In the rows, 100 means zero.
One turn moves each row of this set onto another row. After a few examples, where does it send each row asked below?
k20: [80 100 104 119 115 109 128 106 110 136 104 87 98 85 105 94]
k969: [107 96 109 122 107 94 113 88 97 112 108 149 106 103 103 87]
k42: [120 110 104 96 83 106 126 115 105 103 87 67 104 101 90 86]
k315: [97 108 106 83 81 79 111 103 82 95 106 118 123 129 81 86]
k785: [99 95 111 122 102 100 101 91 105 106 115 151 99 108 108 92]
k914: [87 103 77 117 100 134 113 123 96 136 84 97 89 94 84 114]
k300: [93 107 94 86 94 98 109 124 96 128 81 69 99 95 71 101]
k900: [106 111 112 82 85 76 104 100 91 92 107 123 118 123 90 85]
k242: [79 84 97 114 87 114 76 109 83 107 97 134 96 135 80 100]
k465: [100 112 96 87 105 96 115 119 98 127 79 68 110 101 81 92]
k834: [115 106 106 83 82 117 89 102 105 100 95 111 81 96 109 133]
k86: [102 102 116 79 75 105 91 100 106 98 107 100 81 95 111 128]
k940: [85 105 103 109 105 101 136 109 108 135 107 87 95 76 96 99]
k115: [98 91 116 122 112 96 106 93 94 115 105 147 109 110 101 85]
k938: [104 91 111 132 97 122 121 104 117 118 100 87 82 87 106 92]
k155: [92 97 90 114 75 140 109 125 100 108 89 77 87 117 86 103]
k427: [106 110 107 85 76 118 105 100 104 97 112 111 86 95 116 133]
k905: [75 89 101 111 90 114 85 114 79 106 98 135 104 139 81 97]
k206: [86 95 95 103 80 114 77 113 86 96 98 135 99 138 83 102]
k813: [99 108 110 86 90 80 111 104 80 100 100 123 125 128 83 81]
k961: [79 105 76 113 102 139 112 126 95 130 86 90 98 110 86 110]

k242 goes to k315
k834 goes to k86
k938 goes to k155
And these:
k813 goes to k115
k940 goes to k914
k961 goes to k465
k900 goes to k785

One turn moves each row of this set onto another row. After a few examples, where does it send each row asked below?
k604: [90 86 128 90 115 106 96 77 81 144 93 88 86 116 87 107 115 106 111 84 123 117 113 94 121 95 110]
k352: [83 108 106 103 108 129 106 117 107 115 84 94 80 98 113 115 93 88 85 127 114 98 85 108 79 133 95]
k586: [121 111 89 100 87 111 112 84 82 112 123 90 108 109 96 98 78 115 124 95 66 99 89 116 99 88 103]
k473: [88 100 102 92 125 127 106 113 105 113 87 86 87 101 123 117 91 89 96 123 108 102 83 104 77 136 98]
k207: [116 86 128 82 97 103 113 78 79 134 97 80 111 90 88 113 90 93 119 108 84 99 96 111 113 89 109]
k820: [89 124 88 120 101 104 106 84 93 104 114 88 97 132 94 67 65 94 105 87 97 82 95 108 82 82 101]
k690: [114 120 99 106 87 107 104 76 83 109 121 94 106 98 91 102 77 104 126 90 73 89 87 117 98 75 105]
k289: [87 124 98 86 111 88 94 108 112 110 97 96 81 119 85 60 70 107 81 82 115 81 112 93 90 99 108]
k141: [60 91 89 111 104 115 122 84 106 84 99 114 100 101 106 118 109 92 101 100 108 134 104 112 81 81 91]
k394: [98 100 122 78 115 107 96 87 81 149 73 92 96 135 93 112 100 110 112 92 105 114 107 80 107 81 108]
k568: [64 82 82 105 107 116 118 86 109 80 99 114 97 105 104 121 108 94 90 87 104 133 96 109 90 84 88]
k44: [97 117 103 83 110 88 85 111 113 102 106 104 86 131 91 74 74 90 92 75 114 84 124 93 94 86 118]
k884: [95 87 130 91 114 104 108 79 79 144 77 91 81 115 85 106 104 107 113 87 113 118 109 83 116 85 100]
k33: [110 106 99 93 83 107 93 67 84 102 109 84 104 106 98 109 69 98 123 80 72 88 93 100 83 77 108]
k850: [90 109 81 119 104 111 109 86 101 95 118 86 102 135 89 75 62 109 97 89 92 82 89 103 90 85 102]
k171: [95 119 97 93 113 82 97 103 116 105 93 97 93 119 91 54 76 98 70 80 114 91 104 95 96 92 116]
k602: [92 94 105 97 122 125 100 119 104 116 80 89 78 89 123 120 88 94 90 126 111 98 89 103 82 126 101]
k455: [75 95 86 104 135 109 101 115 142 114 85 96 105 94 118 111 103 88 105 110 111 108 107 123 94 82 93]
k150: [108 93 117 71 96 108 97 88 78 136 90 76 110 106 92 126 81 105 118 97 80 82 100 93 105 82 107]
k36: [101 112 116 81 110 90 86 93 97 122 81 112 71 110 84 82 94 120 86 62 120 118 105 79 109 95 111]
k503: [82 103 88 108 128 111 97 128 133 118 89 101 106 91 118 108 96 91 105 117 114 104 106 130 92 82 97]
k691: [77 92 92 117 128 111 103 125 130 113 81 97 109 82 108 107 109 96 110 112 109 105 109 121 88 83 92]
k221: [95 108 91 110 102 102 90 82 99 95 110 88 86 135 99 79 63 84 113 87 93 84 112 104 75 77 109]
k970: [107 94 124 81 100 105 112 84 84 137 100 82 101 91 83 119 91 104 129 109 83 87 109 106 114 81 103]
k851: [96 107 116 80 113 81 88 87 100 122 74 108 84 112 88 73 105 115 79 77 121 122 104 81 108 96 119]
k720: [94 115 77 96 88 94 93 131 102 107 95 113 124 83 126 100 112 96 99 81 119 108 79 101 114 101 98]
k615: [104 85 89 85 93 106 108 121 95 92 103 112 83 85 123 122 94 92 73 88 88 112 87 108 99 116 88]
k773: [102 123 116 72 110 92 88 96 100 122 87 116 90 132 90 91 99 109 96 65 118 120 114 76 105 85 117]
k411: [64 113 85 103 101 119 108 89 91 100 80 100 109 108 114 105 115 102 109 107 129 124 75 82 82 120 103]
k924: [115 107 97 102 85 105 113 70 84 103 115 89 111 102 89 96 76 96 118 104 71 97 87 122 94 80 112]
k574: [87 118 97 92 112 88 97 96 132 107 99 89 84 116 95 65 69 110 76 78 110 83 108 87 95 97 105]
k916: [99 95 95 94 84 114 112 123 94 100 95 112 81 76 114 122 100 91 65 84 96 113 92 112 95 112 89]
k437: [113 98 125 77 105 113 116 85 87 142 110 76 108 95 89 116 95 102 129 100 89 99 111 112 110 98 106]
k389: [96 110 89 109 91 94 89 131 111 105 93 112 123 75 122 100 118 97 112 92 112 102 82 102 111 103 93]
k210: [70 117 94 116 89 115 103 95 94 99 90 108 110 107 112 102 119 95 112 110 125 117 69 88 89 124 95]
k605: [95 107 109 85 106 82 78 84 107 125 88 105 67 111 98 80 105 118 85 68 118 117 111 82 115 97 110]
k37: [66 86 85 116 101 119 123 95 101 90 87 111 97 92 99 116 117 97 89 87 104 135 105 111 83 84 88]
k686: [68 112 84 101 104 117 101 90 87 99 92 102 116 110 117 108 123 96 114 100 126 119 69 90 91 124 104]
k9: [95 109 76 93 99 90 84 126 111 112 95 109 120 83 130 104 121 93 107 87 112 105 83 108 118 101 99]
k799: [102 83 136 86 118 99 97 78 81 143 74 91 92 109 86 103 107 106 103 97 114 120 100 92 116 93 114]
k491: [100 84 97 93 84 104 111 116 88 90 104 114 88 75 123 125 98 89 77 83 95 114 91 103 103 106 89]
k80: [99 116 86 118 106 102 106 85 102 95 111 90 101 126 89 66 64 91 93 96 93 86 91 118 85 79 115]

k221 goes to k44
k473 goes to k615
And these:
k503 goes to k720
k80 goes to k171
k36 goes to k884
k37 goes to k691
k437 goes to k586

